Here are some points:
[  31  101  -55  -63   12   27  -28  -29   26    8   -3   23  -25   76
   14   18   -8  -16    4 -108  -21   73   21   63   -2]
[ 19   9  25  -6  31  35  42 -18  24 -37  20  40 -28  34 -13 -44   7  11
  20   3 -52 -15  42  -1 -21]
[-52  35  -5   6  53   7  15  -8  -1  -4  52 -27  27   4  32 -27  -1  23
 -14  24  32 -43 -26  37 -16]
[-24 -46  30  29  81  50   8  22  43 -13  83 -33  -3  49 -11 -17  66 -35
  36  54  12  18 -17  44  56]
[ -1   3  10  -4 -31  22   3 -74  36  16 -33 -47  30 -13  -5 -20  -9  13
 -39 -20  22 -10  -4   7   3]
[-82  -3 -35 -27 -38  30 -20  -3 -51  -4 -10  14  60 -25  60  63 -47  36
  20 -30  10 -56  20 -30   2]
[ 52  53  -6 -16 -26 -30  29 -20 -10 -62  -3  15  -2  66  29  24 -68   3
  46 -53 -53 -11  66  35  -5]
[   0   42  -58    4   31   24  -39 -104    6  -20   57  -13  -12   50
   20   29    5  -74   44   15   -8   -7   16   21    8]
[-17 -39  76  12  30 -20   6 -58  -2  27  52 -31  20  42  25  13 -11 -41
  36  41  57  -5 -47 -28 -36]
[ 16  41  69  23  31  -3 -29   9  41 -18  28 -31 -20  28  23 -30  -2 -52
  82  34  -1 -24 -25  16  92]
[ -3   7  26  -4  11  -1  25  38  32   7  53  22  41 -29  55  19  20 -46
  13  41   5   9 -14  -2 -19]
[-21   4 -23 -18  28  -2 -28 -37   7  -5  28  -5   0 -37  13 -22  -1  11
 -49  -3   6  14  31   5  32]
[ 38  31 -27  30 -38  31 -26  14 -22  -7  -6 -11 -34 -11  24 -35 -17   7
  43  14   8 -36 -18  -8 -13]
[-60 -36 -14  23  29  25 -22  32 -17  25 -16  15  34 -10   7 -20 -22  29
 -23  37  -3 -34 -13  -1  12]
[ 55 -40 -13  12 -35  39 -27  44   2   3  43 -14 -21  25 -68 -36 -26   8
  15  19 -12  36   1 -26  30]
[ 27   5  17  10 -13 -29 -50 -17  30 -25  35 -38  -6  64 -25  14  -1  18
   4 -14 -32  -5 -47  -2 -16]
[ -2 -59  50 -76 -14 -48 -19 -40  21   1  11  13  12 -21  -5  45 -40  -7
   6  19  55  -4  64 -23  12]
[-36  34  31  34  19  15 -25  26 -12  -3 -22 -11 -32  10 -35  -9  -6  20
  12 -22   1   3   3  35 -45]
[-15   2 -14 -44  -7  12 -28  15 -17  21 -78  -9 -15 -77  45  62 -20  47
  23   0  43 -12  51   2 -35]
[ 88  -6 -20  59  18  17 -15  29  -7  -3 -16   3 -53  27  13 -48 -40 -53
  -8 -34 -62 -27  40  38 -43]
[  5  -6 -21  -6 -12 -35  25 -32 -12  -2   1  29 -17  48   4 -42   5 -31
 -37 -17  24 -40 -18 -12 -43]
[ 44  29 -33 -37 -14 -18  40  20 -17  23 -14   3  -9 -42  32   0  -2  28
   2 -10   3 -10  12 -32 -19]
[ -3  16  -8  25  37  28  40  40  26  -2  11 -14  34  20 -34 -31  39 -42
 -14  77  31   0 -25   0  11]
[-17  66  42  45 -23  23  24  -3  27  12 -41 -15 -68  -2  13  23   5 -18
 -28  12 -11 -11   1  25  44]
[  2  21 -13   8 -33  33 -20 -26 -15   2  48 -28 -23  11 107  -5 -27  30
  12   9  12 -23   6   9  10]
[-12 -41   1 -39   0 -66 -11 -44   1 -13 -38  25  39 -32  24  43 -40 -43
 -52  27  46  14  -9 -51  14]
[ 41  25 -15 -14   6  34 -15 -24 -27   1  28  30  -7  41 -23   0  30  24
  46   4 -90   4   9  12 -21]
[ 88  81  -6   2 -28 -10 -52  23 -22 -48 -25  -1 -36  45 -10  34 -17  34
  63 -11 -67 -19 119  37 -12]
[ 45  -4  17  -9 -11  -5  10   1  15  27 -48 -58   3  63  21  13  54  23
  47   3 -66   4 -10 -28  37]
[ 17  18 -19  21 -40 -17  27   0   7  40 -24  25 -37 -30 -27  37 -30 -34
 -19 -47  -5 -29  51 -28 -23]
[ 14 -52 -31 -20  26 -67 -43  -8 -46  15  17  26   5 -10 -23  36  31  34
 -64 -31 -15 -38  19   4  24]
10 more points follow, each with its number after it:
[-22 -14 -58 -31 -15 -30 -54 -49 -63  13  -8   7   1 -75  22  76 -43  38
  27 -22   2   2   4  70 -27] 0
[ -9   2 -34  10   0 -21 -10  -4   7   5   8   3 -15 -27  42 -20  -9 -12
 -10   7 -15  28  25   9  19] 1
[-27 -11  14 -64   6  21 -42 -10 -46  21  -6  18  10 -29  31  21  13   3
 -37 -12 -14  18   3 -21 -77] 2
[-22  74 -30  28  -4  42 -12  -6 -49 -17 -82  -8 -43  18 -43 -18  27  39
  12 -60 -16  -9 -15 -20 -31] 3
[-13 -43  23 -44  33 -10  55  -4  51  49  -5 -51  -5  24  17  11  15   1
  13  -3  -6  89 -42  15  38] 4
[  9  32 -58   5 -84  25 -17 -44  15 -33 -50   8  55 -13  34  17 -30  30
 -51  -3 -25  -9  17 -16   0] 5
[-29   0   6  13   6  21   1   9   6 -22  19  24   2 -26  -3   5  25  19
  10  48 -11  31 -16  14  -2] 6
[-37 -15 -34   3  18 -15  26 -32 -10 -35 -10 -40 -14   7  43  21 -13  -2
  28  -4  20 -43  10  30 -20] 7
[-29   3 -11 -25 -25  39 -32  20 -25  25 -10   8 -17 -17 -11  55 -28  -2
  -8 -75  16 -15  51  35 -33] 8
[-47  10  13  19  53  33  25 -37  55 -19 -38 -38 -29  -9  47  65 -11 -15
 -14 -31  -3  11 -31  -9  13] 9
Which of these numbered points is nearest to each point below, looking only along the 6 directions in which the first points spread most? Its number follows each.
[ 26 119 -64  -8 -11  61 -14 -29  48 -39  13 -11 -55  95  52  23  35  32
   1 -71 -64 103   3  78 -49] > 3
[ 25 -32 -26 -11  -4  -7   5 -33 -41 -56   4  59  13 -63   2 -18   6  30
 -31 -10 -21 -35   4 -81   1] > 2
[-56  -3  -3  15 -49  48   5  -7  32 -19 -19 -17  17 -24  53 -12 -38   2
 -37 -35 -10  -2  52 -18 -24] > 5
[  3 -29  85  10  48   1  43   5  51  -2  62  10  23  54  24  58  66 -33
   4  58  54  14 -26  13  19] > 4
[-14  18 -34  37 -36  33 -55 -33 -59  31 -19  -4  10 -78  45  69 -28  50
 -16 -59  79  34  20   0  -8] > 0
[-76 -87  16  36  37 -44  39  15 -16  61   0  -9  41 -35 -18   3  11  45
  -2  80  42 -37 -47  -6  -9] > 6
[-27   6  46  51  44  20  51  37 -37 -41  -3 -37 -20  50 -40   4 -26   4
  60  58   7 -52 -58  -2  65] > 6
[-70  -6 -25 -33 -16  31  -1   8 -18  -3 -22   4  15 -14  15   4 -43 -26
  -1  -9  40 -67 -13  20  50] > 7
[ 23  36  -6 -16  11  12  55 -46  12 -27  66  13 -41  -2  37   2  11   2
  54  23  35 -17 -30  26   1] > 9
[ 38   6 -12  -6 -26 -18  -3 -45   8 -11 -41 -46  32  21  11 -23  52   2
  10 -12  -5  22 -10 -31 -22] > 1
[  4 -37 -16 -28 -23   9 -10  52 -13  28 -27 -12 -47  10  -9  26  17 -16
  -8 -25  -3  42  11  21 -40] > 1
[ 20  21  77  23  51 -17  25 -18  13  63  77 -34   8  54 -26  19  15 -74
  16  37  25  15 -86  -5  10] > 4
[-65 -98 -16  28  46 -30   6  64 -29  53 -39 -15  36 -63 -18 -61  47 -61
 -16  14  14 -29 -59  -6  17] > 6
[  -7  -34  -34   37   15  -10  -11   32   -6  -12   15  -15   21    7
  -39  -49   52  -33  -11  -14  -45   13 -113   22   32] > 6
[-36 -12 -40   7   0  13 -39  14 -18  41 -49  -2  -4 -45 -47 -16 -16  28
 -54 -35  46 -11  17 -48  19] > 2
[ -9  47 -18  -8 -10  31  -7  14 -30  14 -11  -9 -26 -13 -26 -11 -34  70
   2 -67   4 -18  18 -49 -10] > 8
[ -6 -36  -2 -35  -5 -24 -18 -13  22 -33   2 -11  22 -65  37  14  17 -10
 -20  24  64   9  59 -80   5] > 2
[-20  53  -6 -32   1  25   9 -24  13   2 -38 -42  14  35  18  33   4  14
  33  22 -14  -5 -23  29  -6] > 7
[-44 -41  11  -8  -1  -7  21 -23  35  30 -17 -67  63  19  28  17 -21  -6
 -61   7  46  15 -20  23   0] > 9
[  1 -14 -20  47 -45  34 -13  30 -20 -20 -63  12  18  28   4 -86  20  15
 -17 -10 -31  -3  11  42 -17] > 3
[ 29 -44  38 -79 -14 -90 -29 -49   6 -32  10  34   2 -38  18  59  -6  -1
 -14  -1  85 -27  46 -62 -21] > 2
